A single turn carries every row of the set below to another of its rows. Some are shown first; where does it send the rows asked next?
Q633: [  4   4   2 -19   3  -6   0  -4  -9  -2 -11   4  -4  10  -3   4   1  -8
   5   0  -8   4  -1 -14  -6  -5  10  -7  -8  -9  -7]
Q21: [ -8   0  -8   6  -7   0  -6   4  15 -11   8  -2  -4  -4   5   2 -10  -4
   0   4  -1 -12  -5  -2 -16  -1  -4   1 -14   9  -2]
Q361: [-16  -5   5  -2  10  -8  -6   8  -4 -10   5   1   9   4  -9   7  -1   0
  11  -2   5 -11  10  -3   8   7  15  -5  11  -5   4]
Q981: [ -4   0  -1  11  -4  -5  12   5  -5 -13  -5  -3   2   4   0 -14   4   6
  -3  -6  -3   8 -14   6   6   5   2   4   4   5  -1]
Q225: [  2  -4   2   6  10   0  10  -7  -3  -3   2   8  -5   5   2 -16  -4  11
 -15  10   5  -1  -7  -3  -1  -7  -8   6 -11   0   2]
Q333: [ -9  -1  -9  -9 -13  -1 -14   1   5   4 -10  10   4   2 -11  -1  18  -3
   5   0   3  10  10  -2  11   9   3   4   5  -1   7]
Q31: [ -4  18  -7   5   7  -6   4  15   5   2  -4  10  -8  -9   0 -12  -3   0
   3 -14   0  -4   0  -5   5  12 -10   1   0  -4  -5]
Q688: [ -5  10  -1   5  20   2 -21   6   1   6   3  11  -1  -7   0  -1  -8   0
  -5  -7   7  -6  11 -11  -1   1   5  -8  -6  -8  11]
Q788: [ -3  -4   1  22   3  12  -8   1  17   1   9   3  -8  -9   2   1   0   5
   4  -2  -2 -13   1   0   9  11  -1   4  -5  -2  13]
Q993: [ 11   2  -1   4  -9  12  -7   1 -11   3  -1  -3 -11   7  14   1  -7  -1
   5  -7 -10  -6   1  -8 -12   3 -10 -11  -6  -4   4]
Q909: [-15   1  -8   6 -13   6   3   8   9   6   3   2  13  -7   2 -14   3  13
  -2   1   7  -5  11  -2   9   7 -13   0   2   4   8]
Q839: [  3  -5   9  -9 -11   8   7  -9  -1 -14  -5  -3   9   0  -1  -7   5  10
   8   8  -6  -1  -4  -8   8  -8  10   3  -5  -5  10]
Q453: [-15   1   2  10  -6  -2  -3   3  17   6  -9   6  13   4  -2   4  11   8
 -12   5  -3 -11   0  -8   1   8   5  11 -13  -1   0]
Q158: [ -6  -5   9 -12   1  -6  11   0  -4  -4  -2   6  -4   2  -2  -1  -4   3
   2   4   3 -10  12  -8  -1   2   4  23  -2  -2   9]
Q509: [  7  -6   7   6   9   5 -14   1   7 -12  -1   6 -20   8  -2   9  -3  -8
   5  -4  -8  -9   0   0  -3   2  10  -3  -2  -6  -6]
Q376: [ -2  -6  13 -11   1  13 -13   0   1  -7   3   3   3   0  -5   2  -2   7
   0   1   1  -7  23  -4   0 -14  10  -7  -1  -3  -1]
Q99: [  5   9  -2  13   6  -2  -7   0  -3   4   5   0   9  -8  -1  -1   8  -1
  13 -10  -4  -6   5  -7  13   0   4 -18   4 -19   4]
Q340: [  0 -16   2 -10   0   6  -1  -3   6  -1   3  14  -5  10  -5  -9  -3  -2
   4   7   6  -8  -6   5   6  -7  -7  18  -3   0   0]
Q139: [-10   6  -7 -11  -8  -8   1   1 -16   4  -3   1  18   5  -3 -11   7   6
  -7   4   5   9   2  -9  -2   0  -1  -8  -5   4   2]
Q409: [  9   3 -12   9   2   1   3   0   8  -1   5   3  -3  -7   2 -14  -3   0
   1  -3   2   8   3   4   5 -16 -11 -13   3  -7  -7]
Q511: [  1  16  -7   9   3 -12   1   0   3  -4   6   0   2  -6  -1   1   7   3
   6   7   3   2   0   2  -3   2  -2 -26   0  -5  -9]
Q374: [ -7 -12   2  -1  -6  14 -13  -1   9  -5  -9  10  15   1   4  13   1   5
   4   3   7  -2  11  -4   5  12   9   5  -7  -6   2]
Q152: [ -2  22 -10  -1   4   1  -7   5  -2  16   2  -9  -6   7  -1  -6  -2  -1
  -2  -2 -11   4  -2   1   1   6  -9 -13  -2   6   3]
Q419: [ -1   5  -2   3 -10  -4   4   4   1   5 -10   1 -12   5   2  -5   3   0
   1  -1  -9  -8 -20  -3 -12  -9  -7  -6   0   8   4]
Q596: [ -7   4 -16  -1   2  -4  -4   5  -8  -3  -2  -7   8  -9   0  12   0   4
  10  -2  -1  -9  15 -11   1   7  -2  -9  13  -9  11]
Q635: [-14 -15   1  -3  12   9   0   0 -13   5   4   0   6   1  -6   8  -1   8
   1  -2  -1 -16   8  -6   9   7   2  11  -2   3   5]
Q347: [ 12   4   6  11  -2  -6   7  -6  10   9  -3   8  -1  10   6  -7   2  -3
  -2   6   2   7  -5   5   0  -9  -3  -2  -8 -12  -1]
Q972: [ -6  -2  -1  -9   3  14  -7  -1 -10   7   0   4  -4   9  -5  -2   4   3
   9   0  -3  10  -2  -4   9  14   2 -25  -3   3  -1]
Q856: [ -1  13 -10  -7   2  10 -24   2   1   2   4   2   8   3  -3   1   4   2
   4   3   2   1  16   0   9  20  -5  -6  -3  -4   1]
Q226: [ -8 -15   9   2 -13   5   2  -3   4  -6  -9  10   0  -5   1   8   6   3
   5   0   3  -7 -10  -1 -11  -4   7   6 -12   8  -2]

Q972 -> Q333
Q635 -> Q340
Q981 -> Q31
And these:
Q419 -> Q152
Q158 -> Q225
Q509 -> Q633

A single turn carries every row of the set below to another of its rows. Some are shown first; where does it send the rows asked next?
Q276: [ 14  -5   5   5  -1  -1   7   7   3   4 -10  -6  -3   0  11  14]
Q85: [ 10  -7   7   6  -3   1   9   1   5   5 -11  -4  -5  -2  12  15]
Q15: [  2  -6   1  -6   6 -11  15  -9   9  -4  -2  -6   6  -7   9  -5]
Q309: [ -4  11   0   2   2   1   2   3  -4   4   6   8  12   1 -19 -10]
Q691: [ 10  -1   9   5   0  -1   7   2   3   7 -11  -9  -5   4  10  14]
Q221: [  6  -3  -6  -8   4  15   0   3  -3  -4   8 -11  -7   3  -7  -3]
Q445: [ 11  -7   5   8  -3  -4   9   1   0   6 -13  -7  -4  -1   9  14]
Q24: [-12  10  -1   1  -3   1   4 -12   2   4   6   7   7  -2 -16  -7]
Q919: [  9   0   9   6   0   0   8   1   5   6 -10  -7  -5   4  12  15]
Q639: [ 14  -6   0   7   3   7   1  10 -13  -4   4  -1  -5   6 -13  -5]
Q211: [  0  14  -4   2  -5  -7  -2 -10   0   6   3   4   2   1 -19 -12]
Q457: [ 11   0   9   9  -2  -3   8   0   3   6 -11  -6  -6   4  11  15]
Q665: [  4 -11   6  -1  10 -10  16  -3  -2   0  -5  -4  12  -4   3  -7]
Q970: [  7 -20   2   2  -3  -5   4   3  11   0   4  -2   7  -4   2  13]
Q670: [ -6  15  -6  -5   0   3   1  -1   5   1   9   4   8   0 -14  -8]
Q958: [  0  11  -4   4  -5   0  -2 -13  -5   2   6   5  -2   3 -18 -13]
Q519: [ -6  12   1  -2  -2   6   1 -10   3   9   4   6   5   0 -18 -10]
Q679: [ 13  -2   0  -1   5 -16  12   1   7  -9  -1   0   7  -4   9  -7]
Q344: [ 12  -4   3   6  -5  -4   8   1   5   3 -10  -6  -7  -2  13  14]
Q705: [  9  -6   4   2  -1   0   8   2   3   6 -11 -10  -4  -1  11  14]
Q638: [ -4  14  -7   2  -3  -9   1  -5  -4   3   5   3   6   0 -19 -10]
Q275: [ 9 -5  6 -2  9 -2 14  4 10 -7  1  6 11 -4 10 -5]
Q313: [ 10 -19   0   3  -4 -10   3   6   9  -1   3  -3   7  -3   0  12]
Q659: [  7 -21   1   0  -2  -8   4   4   9   2   3  -6   8  -4   0  12]
Q711: [  0  16  -1   3  -6   2  -1  -9   7   3   7  13   2   0 -16 -10]
Q214: [  4  11  -2   5  -2   2  -3  -4  -7   1   7   7   1   4 -19 -13]
Q474: [ 12   0   8   7  -1  -3   7   2   2   5 -11  -8  -5   4  11  14]
Q656: [  7  -2  -3   9 -10   3   1 -11   3 -11   8   7 -15   1  -3  -3]
Q644: [  6 -19   0   2  -5 -10   4   0  12  -1   4  -4   5  -5   1  12]
Q779: [  1  16  -4  -5   0   4  -3  -1   3   6   6   4   5   1 -17 -11]
Q180: [ -4  10   0  -1   0  11  -2  -9  -3   3   8   5   2   3 -17 -12]
Q277: [  1  13  -5  -2   0   6  -4  -4  -5   2   8   1   2   4 -17 -13]
Q906: [  0  13  -3   1  -5   6  -3 -11   1  -2  10   8  -2   3 -14 -11]
Q954: [ 10   0   8   6  -2  -2   7  -1   5   6 -10  -7  -7   4  12  14]
Q844: [ -4  -9   3   0  -2  18   5 -13   0  -3   7   0 -10   1  -6   0]
Q980: [ 10  -6  -5  10  -5  -8   2  -8 -13  -4   1  -5 -13   3 -12  -6]
Q772: [  7 -21   2   5  -5 -11   4   1   8   0   2  -2   6  -4  -1  12]
Q239: [ -3  15  -4   6  -6  -4   2  -6   4  -1   8  14   5   0 -14  -9]
Q929: [  2  12   1   4  -1   0  -1  -1  -3   8   3   9   7   2 -21 -11]
Q806: [  6 -10  11   6   6  -8  17  -6   5  -4  -4   9  10  -4   6  -5]

Q221 -> Q656
Q659 -> Q644
And these:
Q276 -> Q85
Q679 -> Q275
Q309 -> Q24
Q906 -> Q214
Q211 -> Q779

